Rotation paths and how fast each direction turns (degrees per step):
Each turn is a multiple of 5 degrees from 10 to 175, or 0.
Each row of a path follows its step; steps can be skipped.
path 1
step 0: [-18 -14   2   5  17  23 -27   3 -16 -14 -13  -1   9 -23 -10 -20 -24   3
  -8  20  18  22 -16  -5   6  -4 -36  -8 -51   3  -7  25  -1   1 -32 -26
 -31 -38  17   7   4 -12  29  28 -36 -21 -24   8  -1   4  18  12]
step 1: [-17  -4 -20 -13  11  46  -1  -8 -10 -16  -6  22  14  12  17 -29  43   3
 -13  26 -18  -8  -3  10  -3  -9 -31   9   3   6  18 -29 -22  15 -17 -18
 -19 -11  23  13  15 -51 -15  -9  11  -3 -14  10   3  10 -43 -21]
step 2: [ 19 -18  -9   0  14  30  18  34  -9   3  14 -28   3 -17   5   5  22 -24
 -34  -7   2  20 -20   8   5  23 -22  28   8   7  -3   8 -27 -11 -16 -28
  -4  24  19  34 -34  31  -6  28  17 -33  -8  26   2   2 -11 -15]
step 3: [-31 -21  -7 -20  13  -9  -1 -29  19  -6 -32 -22  12 -51 -14 -17   1  -7
  18  13  -3  -3   9  -4  11 -32   1   5   2  -5  15   1 -10 -20 -35 -10
 -36  31  27  35  19   0  -5  32  33  -6  -8   5  10  -5  21  -1]
step 4: [  7 -15  19 -21 -28   7  -6  22 -23   1   8  -5  50   2 -42 -25  11  13
   1   9   4   2   5  21   1 -13 -31  10  42  -9  31  22  -2  -6 -32 -24
  -8   0  -9  -8  18  12   0 -19  29  14   4   5  -2  35 -12 -33]
step 5: [  8 -21  -7  16 -27 -17 -12 -19 -22   3  10  12  10  -6  -2  48  -9  12
  27   0  -3  38  15  17  15  21 -31  11 -12  40  14  12 -13  -6   1 -19
  31   2  30  25  14   3  -6  38  39 -15  -2  14  -3  22  -7  -6]
step 6: [-16 -32   4 -11 -20  -2  18 -28   6   5  22 -14 -41 -27 -12 -38 -31 -15
  14 -34 -12  27 -19  43  -9 -21 -13  15  21  10  29   5  -2 -16  18   5
 -11 -13  35   0   5 -23   0 -11  20  -3  -7 -22  -5  -7   0 -17]
step 7: [ -7   7 -12  -4 -15   2  -9  18 -16  24  30  23   0  -5   1  -9 -40   5
  -5  34 -12  30  -1  10  18 -20 -10 -34  31   9 -15   4   0 -29   6 -21
 -21   2 -12  20   2  10  20 -36  31 -40  -5  24 -32  16   4   8]
step 8: [ -4 -19   5  20 -33  12 -16   7   7  23  12 -17   1 -12  37  -6 -30  11
  38  38  29  13 -11   5   7 -11 -27   4 -27  21 -22  24 -13  17 -21   7
 -23 -19  20  28 -16 -35   6   9 -12  28  -9  -2 -18  17   6  -8]
step 9: [  1  -5  -5  14  13  31 -18 -19  12  33  13  -1 -18   4  24 -35  11   2
  -5   6 -24  -4 -47   5   7 -33 -32  18  12   7  34   0 -14  -1   0   7
  27   2   3  22  27 -27   1 -23 -22 -16 -15  23  11  32 -20  16]
step 10: [-10  16  -4  -5 -26  19  -7  12 -13  17   6  12  -9 -22  34   2  29 -28
 -14 -18  -9  17  -9  -2 -19   6 -39 -16   8  -5  -5  12 -24  17 -17  20
 -11  28 -13  46  -8  18  -2   5   1 -33 -35  15 -25 -15  38 -26]
Directions:
[ -2   2   4   7  -8  -2   2   5   3 -14  -7   2   0  -8   0  -5   3  -7
   5   4   2   4  10   2   0  -8   4   5  -5  10   1  -4   7  -5  -1   3
   5   4   8  11   1 -15   5   2  -7   9  -4  -7   2  -8   7   2] : 140
[ -2  -3  -2   0 -16   5   1   9  -9 -13  -1  13   0   2   2   0   4   5
  -9   1  -6  -3   3   5   8   7   0  -2   4  -6  -7  -8  -2   1  -2   7
  -3   9 -10   1   1   0   1 -12   7   4  -3   6  -6   5   0  -5] : 125
[ -7  -3  -6   4   5  -2   3  -5  -4  -2   4  -1  -6  11   0  -6   6   9
  -9  -3  -5   6   2  -2 -14  -1   6   5   4   7  -7  -1   6  -1  17 -10
  -8   3   5   9  -4   5  -3   3   3   3  -7   0  -7  -2   4  -7] : 80
[  8   6   3  -3  -2  -7  -5  -5  -3   2   0   5  14   5  -5   6  -5   7
  -1   9 -10  -3   5   2  -6  -7  -5  -3  -2  -2   2   2  -4   7  -6 -12
 -12   0   1  -4 -12  -6  12  -6  -3   9  -5   1   0  -7   2   2] : 100
[ -2   7  -4  -8   3  -3   0   0  -2  -5  -1   0   9 -13  -7  -1   5   4
 -13   1  10  -3   1  -3  -4   6  -4   6  -1   0   9  -3   8   3  -2   2
   1  10  19  -5  -3   6   0   3  10   4  10   4  -3   1  -5   3] : 35
[  8  -5   7   7   0  -5  -8  -4  -3  -1  -3  -8   3   2   1  -6   4   5
 -10   1   3   2  11  -6   4   4  -6  -1   8   1  -6   4   3  10   5   5
   1 -16   2   1  10 -10  -1   2   2   5   3  16   7   4   4   1] : 90
